The rows below fall into families. The same turns and mirrors carry the whole set onto itself and the rows of a family onto each other. For each named row, which other rows are in its family? Write them in the order they are listed.
These 15 rows form 5 families of 3 rows each.
bekad: [ 0.11 -0.86  1.46  3.39  1.66 -2.07  0.75  1.23 -1.76 -4.32 -2.96  0.98
 -1.35  1.55 -3.89  1.36]
zin: [ 0.43 -2.43 -0.50 -0.47 -2.30  0.05  2.48  1.73 -2.57 -1.68 -0.33 -1.25
 -3.96 -2.98  0.11  1.32]
Sutel: [ 1.32 -0.52  0.93  3.03 -0.27 -0.62  0.17 -1.16 -5.21 -2.34  0.18 -2.69
 -4.27  0.09  0.25  2.31]
tumuf: [ 2.33 -1.83  1.62  0.39  0.98 -0.98  0.37  1.07  0.81  0.81  0.08  1.60
  3.79 -1.03  1.97  1.69]
fik: [ 1.04  0.72  3.57  4.31  0.31  0.66  2.00  0.61 -4.23 -0.83 -2.14  0.95
  2.10 -0.67 -4.50  2.69]
Puba: [ 2.72  0.62  1.99  3.94 -0.44  1.18  2.66 -0.51 -1.60  1.17  0.95  0.98
  4.31 -0.92 -1.14  3.24]
gipo: [ 1.67 -2.98  0.65 -1.07 -1.71 -0.79  3.36  0.71  0.73  0.40 -0.54  0.13
 -0.35 -3.44  0.97  1.32]
kuro: [ 3.39 -1.44  2.06  2.18  0.23 -1.62  1.69 -2.89 -0.14  0.88  1.16 -1.21
  0.94 -0.91  2.96  2.79]
kaled: [ 1.52 -1.77  4.93  2.07  2.07 -2.51  1.05 -1.82 -2.37 -1.13 -4.35 -0.81
 -0.23 -0.32 -2.03  1.61]
nipo: [ 0.21 -3.14  2.18 -0.91 -0.75 -1.22  2.86  1.59 -1.18 -1.37 -3.86 -0.04
 -1.84 -2.85 -2.07  0.59]
Duko: [ 1.49 -0.04 -2.52  3.95 -0.66 -0.72  0.82  0.73 -0.85 -3.03  2.54 -0.20
 -2.09  1.41  0.41  2.44]
luder: [ 1.54  1.62  0.30  4.63 -1.42  1.96  1.46  0.75 -4.97 -0.92  1.83 -0.37
  0.24 -0.45 -1.85  3.40]
vege: [ 2.58 -1.32  0.97  2.54  1.38 -1.92  1.98 -0.49  2.79 -1.29 -0.52  1.81
  2.96  0.84 -0.27  1.91]
Rasag: [ 0.81 -0.37 -1.39  1.85 -0.59  0.25 -1.22  2.74 -4.28 -1.96  2.19 -0.55
 -1.76 -0.11  1.75  1.96]
murus: [-0.06 -1.49  3.22  0.62  1.96 -1.39 -0.78  2.98 -3.75 -2.57 -4.09  0.83
  0.24 -0.24 -2.60  0.83]

The rest of the family of kaled: Sutel, kuro
The rest of the family of tumuf: Rasag, murus
The rest of the family of nipo: zin, gipo

The rows below fall into families. The same turns and mirrors carry the whole set onto itself and the rows of a family onto each other. For each named row, which other rows are in its family? Write them in the order they are listed.
These 21 rows form 7 families of 3 rows each.
bonam: [ 3.22  0.62 -1.56 -0.41 -0.74  0.84  2.07 -0.69 -0.25 -5.27 -2.92  0.81
 -0.02  1.30 -0.10 -0.09  2.09  3.71]
Mer: [ 3.75 -2.15 -2.01 -3.41 -0.01 -2.80 -0.40 -1.59  2.50 -3.44 -4.19  2.57
 -1.73 -0.22  2.29 -0.51  1.43  1.34]
soso: [ 2.68 -3.77  0.58 -2.15  0.12 -1.09  0.39 -2.78  0.64 -2.26 -2.28  0.75
  0.87  1.59  1.23  4.87  1.51  2.18]
simig: [ 0.26  0.35 -0.23 -0.73  0.60 -0.36  2.99  1.13  1.47 -1.11 -2.47 -1.67
  1.54 -1.45  1.64  2.46  0.12  6.54]
mikir: [-0.38  0.43 -2.62  2.77  0.99 -0.37 -0.84 -0.16  4.20 -0.81 -5.32  1.22
 -0.32 -0.89  2.95  3.61 -1.27  6.54]
roni: [ 1.05 -1.38 -0.29 -2.15 -1.30 -3.43  2.77 -1.41  2.55 -3.68 -4.99 -0.26
  2.01  0.58  4.61  3.60  1.74  5.50]
pano: [-0.71 -0.46 -3.90 -1.35  0.38 -2.61  0.86 -4.55 -1.79 -3.47 -1.29  3.66
  0.71  1.86  4.99  5.31  0.34  3.78]
Tem: [-0.32  0.10 -2.13 -0.08  2.12  0.95  1.22 -1.24 -2.10 -0.45  0.89  1.04
  0.12 -0.53  0.52  3.85 -0.99  4.39]
Turov: [ 0.14  0.00 -5.28 -3.24  1.52 -0.91 -2.69 -2.17 -1.28 -2.04 -2.95  5.84
 -0.14 -0.45  4.22  3.32  0.62  2.75]
Ziza: [ 2.44 -3.64 -4.13 -0.17  3.05 -0.73  3.08 -1.48  0.40 -1.01 -3.10  2.53
  0.72 -3.27  3.10  2.59 -3.27  6.67]
ludif: [ 0.51  1.29 -6.04 -2.19  0.77 -2.99  0.26 -2.42  0.01 -3.65 -2.67  4.52
 -2.12 -0.57  4.83 -0.61 -0.30  3.13]
Zibe: [ 2.38  0.89 -3.07 -0.95 -1.46 -0.92  2.06 -2.22 -0.36 -6.89 -3.73  2.38
  0.10  2.33  2.58  0.59  2.30  3.90]
lidot: [-0.82  0.45 -3.49  2.22  0.35 -1.58 -0.88 -1.31  4.03 -1.97 -5.91  2.27
 -0.16 -0.15  4.79  4.06 -0.94  6.46]
lito: [ 0.45 -0.91 -1.96  1.98  0.02 -1.15 -0.96 -0.79  4.98 -1.86 -6.28  1.36
  0.01  0.00  3.61  4.01 -0.30  5.81]
Bezo: [ 1.04 -0.15 -3.39 -2.62  2.41  1.28 -2.74 -0.02 -1.02 -0.08 -1.79  3.90
 -0.31 -1.97  0.80  2.38  0.19  2.76]
tuk: [ 2.37 -4.05 -4.80 -0.77  2.18 -2.28  2.92 -3.02  0.49 -2.56 -4.19  3.56
  1.20 -2.08  4.89  3.30 -2.73  6.23]
puse: [ 1.20  2.77 -3.98  0.19 -0.24  0.63  2.54 -1.15 -1.55 -5.46 -2.07  2.08
 -0.27  1.16  1.44 -0.23  1.01  4.84]
pegu: [ 3.68 -5.27 -2.70 -1.08  2.09 -1.49  2.62 -1.90  1.54 -1.82 -4.43  2.17
  1.09 -2.29  3.15  2.99 -2.33  5.58]
Tuz: [ 1.86  0.62 -3.35 -1.66  2.00 -0.14  0.12  0.39  0.66 -1.31 -1.52  2.16
 -2.39 -2.35  0.32 -1.63 -0.57  2.99]
numo: [-1.95  2.12 -3.45 -0.75  0.07 -2.66  3.24 -1.31  0.15 -2.93 -2.78  0.87
  1.43 -0.45  5.58  3.30 -0.19  7.39]
Zos: [ 2.69 -2.23 -2.25 -4.09  0.90 -0.58 -3.23 -1.23  0.62 -1.66 -4.05  4.18
  0.15 -0.22  2.13  3.32  1.80  1.53]

The rest of the family of Tuz: Mer, ludif
The rest of the family of roni: simig, numo
The rest of the family of Ziza: tuk, pegu
The rest of the family of Zibe: bonam, puse
The rest of the family of Bezo: Turov, Zos

